T: 4 groups of rows, each row roughly a mix of its group's hidden directions:
T (135 x 10):
[[ 15 -57  11 -26   3 -33 -10  38  -4  29]
 [  1 -11   9  43  43 -14 -12  14  58  -3]
 [-16   7 -23  23  32  20   0  29  46 -45]
 [ 16   9  41   3 -21  -5  17  14 -47  50]
 [ -1   1  10  42  48 -15 -13  24  51   1]
 [  5  -4   4 -43 -50  -1  -3 -17 -46  28]
 [ 22 -14 -46  24  49  -8 -12  13  -3  40]
 [ 10  12  47  10 -46   1  -7 -46  -7  29]
 [-15 -51 -40   3  15  14  14   1  27 -44]
 [-17   5 -27 -23 -12  -8  31  -6  12 -69]
 [-11   1   8  25  25 -49 -15  58  18  -6]
 [ 22 -13  11   3 -21 -49 -29 -51 -25   6]
 [ 25  -4  41  -3 -35  -6  14 -24 -24  53]
 [  1  -1 -18  14  23  -1 -28  64  10  40]
 [  2  -6  75  22 -32 -16  -7 -12  -2   7]
 [-18  19  62  37 -11   5   2  -6  41  -4]
 [  5  18 -35 -36  25  25  31 -29  -9 -42]
 [ 33  18  38  21  20 -30 -16  -6  42 -32]
 [-26  -9 -61   9  24  25 -13   9  21 -36]
 [-15  22  -4   7 -19  57  42 -26 -20 -24]
 [ 36  -8 -35 -30  49 -24 -29  -1 -16  10]
 [-28  25 -11  25  20  45  11  32  44  -2]
 [  8  24  62  18 -29 -32 -18 -16  15  16]
 [ 41   6  22 -15  48 -34 -36   9   6  18]
 [ 34  -5  -7 -35 -22 -58 -11  23 -10 -25]
 [ 21  46  46  -1 -49  23  10  -1   1  -1]
 [-15  42 -31 -21 -13   7  29  53   2 -21]
 [-28 -10 -25  43  36  27 -13  23  37 -18]
 [ -6  44  -8   4 -11  48  40 -22 -32 -12]
 [ 19  -3 -47  -8  16 -52 -39 -23  -4   7]
 [  5  -8 -24  14  45   3 -44  16  -1  52]
 [ -2  -3 -23  41  32  34 -16   5  25  49]
 [-16  52  48  34  -7  10  10  25   2  21]
 [-24  22   3  32  42  26  -1  41  34 -19]
 [ 32 -10   3  -8 -16 -39 -37 -39 -20  37]
 [-14 -21 -10  22  10   4  17  11  49 -60]
 [ 16 -22 -45 -41  20 -32 -18 -20  -3 -33]
 [ 17   1  10 -41 -57  11  11 -16 -39  18]
 [-22  20  36  40   6  32   1  29  42  13]
 [-32  13  -5  30  21  18   3  59  33  15]
 [  2  -8 -15 -59  -6 -16  13  24 -54  -1]
 [-15 -21 -36  41  45   9  -6  -2  40 -17]
 [ -9 -60 -18  25  -5  21 -22 -44  11  -9]
 [ 14  -3   6  -9 -42   6   1 -48 -42  39]
 [  3  26  47  24 -12   9  24 -34  15 -46]
 [  1  16  46  19 -32  -3 -14 -31  -8  52]
 [ 25 -15  -3 -51 -19 -40  23 -28 -20 -25]
 [-22  26  19  56  22  -4 -15  42  19  17]
 [ 13 -38  17 -36 -12  -6   1 -35 -55  11]
 [-14  23  -4 -48 -34   0  40   2 -39 -20]
 [-27 -18  -3  46  24   0 -13   0  58 -20]
 [ 27 -22   5   4  61  37 -14  -5   8  33]
 [-21   9  -9  -5  10  32  52  19  -7 -54]
 [ 26 -31  15 -14  32 -32 -28  31   3  42]
 [ -4 -36 -48  -3  44  26 -18  20  19 -18]
 [-12  -3 -49 -29  14 -24 -12   8  30 -50]
 [ -8  -6 -57 -14  14  27   7  23  10 -51]
 [  0   7  47  37 -14   1 -11  24  -5  56]
 [-18  -4 -50 -26  -1  33  10  36   5 -41]
 [ 23  13  31 -32 -52 -14  30   2 -32 -13]
 [-37   3 -28  14  -3  22 -43   6  47 -27]
 [-15  38  32  35  23   9   2  52   9  19]
 [ -7  -7 -30  21  56   8 -12  41  36  -6]
 [  6 -27  43  -3 -50  -4  -5 -16 -34  33]
 [ 14  -9  52  27 -23 -10   5 -40   8  41]
 [  0 -35   9  45  10  31  -9  44  31  17]
 [ 40  -4 -13 -23  34 -34 -44  -3 -17  30]
 [ 16 -34  51  27   2 -29 -28 -30  13  16]
 [-21  18  -9  14  30  -6  -4  69  28  13]
 [ -5 -15  -1  14   7 -27 -19  73  27   9]
 [ 20   3 -24 -41 -28 -33  -3 -47 -32  -6]
 [-10 -28 -48 -47 -15  17  13  33 -23   1]
 [ 18  27  -2 -20   0 -13  52  -7 -54  18]
 [  6  42  55  21   4 -27   9  28  -7  28]
 [  3  12   8  29   8  65  25 -12 -19  36]
 [  2  -2  21  -4 -59 -49 -15  -5 -23  26]
 [-23  52 -35  14  15  40  21  22  16  -5]
 [-24  43 -24   7 -34  28  37 -15 -20 -26]
 [-17 -10   6 -31 -69  -1  -2  25 -27  15]
 [ 17   3 -59 -41  11  10   9  31 -23 -22]
 [-21 -21 -40 -26  -3  24  12  54 -10  28]
 [-34 -17  19  54 -20 -16  -9  35  31  -1]
 [ 19  24  51  29  -4 -31  23 -11 -17  38]
 [  7  27  18  21 -43 -25   0 -43 -40  13]
 [ -6  67 -33  -5 -27  26  17  19  -1   6]
 [  3  33  13 -28  36  33  29  49  -4  -3]
 [ -8   9 -19 -37 -40  33  14   3  -7 -54]
 [  6 -14 -38 -30  -7 -32  20 -37  -7 -47]
 [ -8  24  53  25   0 -15   8  51   3  25]
 [ 18  34  49 -30 -24   0  35 -30 -12  -6]
 [-18  -1 -48   0  44  28 -12  44   6 -12]
 [-24 -40 -12  25   6  -1   2  33  46 -40]
 [-14   7  20  31 -17  41 -51  -4  24  31]
 [ -2 -40  46  20 -22   0  -3  47   0  30]
 [-13   2 -53   1  11  12   3 -35  25 -51]
 [ 26  -8 -10 -33  -9 -60 -19  39 -12  -9]
 [  4 -14 -44 -48 -10   4  14  -5 -49 -22]
 [ 32 -13  -3 -23 -24 -21 -21 -28 -39  47]
 [-29 -14   3  35 -17  -9 -13  46  44  29]
 [  8 -19  30 -15 -36 -45 -12 -37 -15 -35]
 [  1  16 -24 -16 -34  30  13  56 -25  26]
 [ -2 -27  -3  35   3 -27 -40  15  32  47]
 [-39  34 -17  24  44 -11 -40   9   7 -17]
 [ -7  -9 -46  -5 -35  13  22 -45 -33 -20]
 [ 31  21  55 -27  15 -29 -11 -22 -20 -24]
 [  7 -17  56  34  -1   7 -18 -18  -1  49]
 [  5 -27  15  18 -32 -24 -10 -50  27 -39]
 [ -6 -64   6  20  35 -21 -31   7  20  -1]
 [-15  10 -37 -44 -39 -19  16  27 -20 -29]
 [ 25 -19  26  33 -63  28   6   2  13   0]
 [  3  -2 -61 -29  32  18  13 -17 -11 -34]
 [ 30 -14  27 -42  -9 -23  39  26 -33  15]
 [ 34 -22  16 -25 -18 -59 -21 -13 -18  23]
 [ -5  -5 -54 -48   6 -18   7  10  -3 -44]
 [ 29 -32   4 -57 -10 -42   4   7 -26  -2]
 [ -5  23  -2  38  -3  39  25 -41   7 -43]
 [-19 -51 -38   5  22  10   5  36  27  26]
 [  4  -9  56  27   4  -3 -12  32  14  49]
 [ 16 -16 -27 -21   9  21   6 -61 -25 -33]
 [ 25  -9  42   8 -38 -10  -9 -35   3  48]
 [-13 -19 -17  27  21 -10 -25  59  37  10]
 [ -4 -20   9  39 -27 -40 -39 -38  19  10]
 [ 34 -26 -13 -28 -14  -2  23  48  -7 -44]
 [ 13  29  57  29 -34  10   0 -29  23   9]
 [ -8 -50 -26  10  27  17 -32  43  20   9]
 [-14  35 -32  -9 -29 -36  -3 -24  -3 -49]
 [ 18  21  32 -14 -41 -27 -33 -18 -21  39]
 [ 17 -30   0 -30 -28 -58 -28   0 -25   1]
 [-17   4  11  30  50  16  -4 -55  25  -3]
 [ 12 -22 -49 -15  57 -10 -23  15   8 -17]
 [ 19   2 -43 -47 -40  14 -24  -2 -30   4]
 [  0 -35  12  20 -17 -19 -10  35  -1  63]
 [ 20  21  26   0   3 -73 -28   3   0   8]
 [ -7 -32  13  43  12 -12  -5 -60  25   1]
 [ 23 -23  36 -10 -16 -31   3  -9 -18  60]]

one row of each group, then the others: which group is each in?
[ -8  -1  13  34  -5  -8 -19 -74 -10  16]	(100)
[-12  11 -25   7  44  61  18   3  16 -23]	(51)
[ -8  23  -6 -24 -35   5  34 -25 -35 -47]	(29)
[  1  18  28  -1 -36 -68 -23   1  11   5]	(34)

[ 22 -17  30  15  18 -44 -18  -1   8  56]	(100)
[ 14   2 -44 -45  25  -6 -17  -2 -47  20]	(34)
[ 29  -9  12 -40 -36 -25   3 -54 -16  -4]	(51)
[-12  -2 -38   0  56  -2  25  22 -15 -40]	(100)
[  1  11  32  51  21  -8 -41   1  36  21]	(51)
[ 0 13 50 31 11 11 24 41 -4 39]	(51)
[  8  -7  39  -5 -33 -33 -46 -32  17  23]	(100)
[ 24  25  17 -17 -27  32  18  10 -45  42]	(34)
[  3   5  43  23 -39   5 -30 -18  45  23]	(100)
[ -1   5   7  23   4  14 -17  59   3  55]	(34)
[  7  -1 -14   4  60   7  29 -12  26 -46]	(51)
[ -6 -23  13  37  53  -7 -28  20  33  21]	(34)
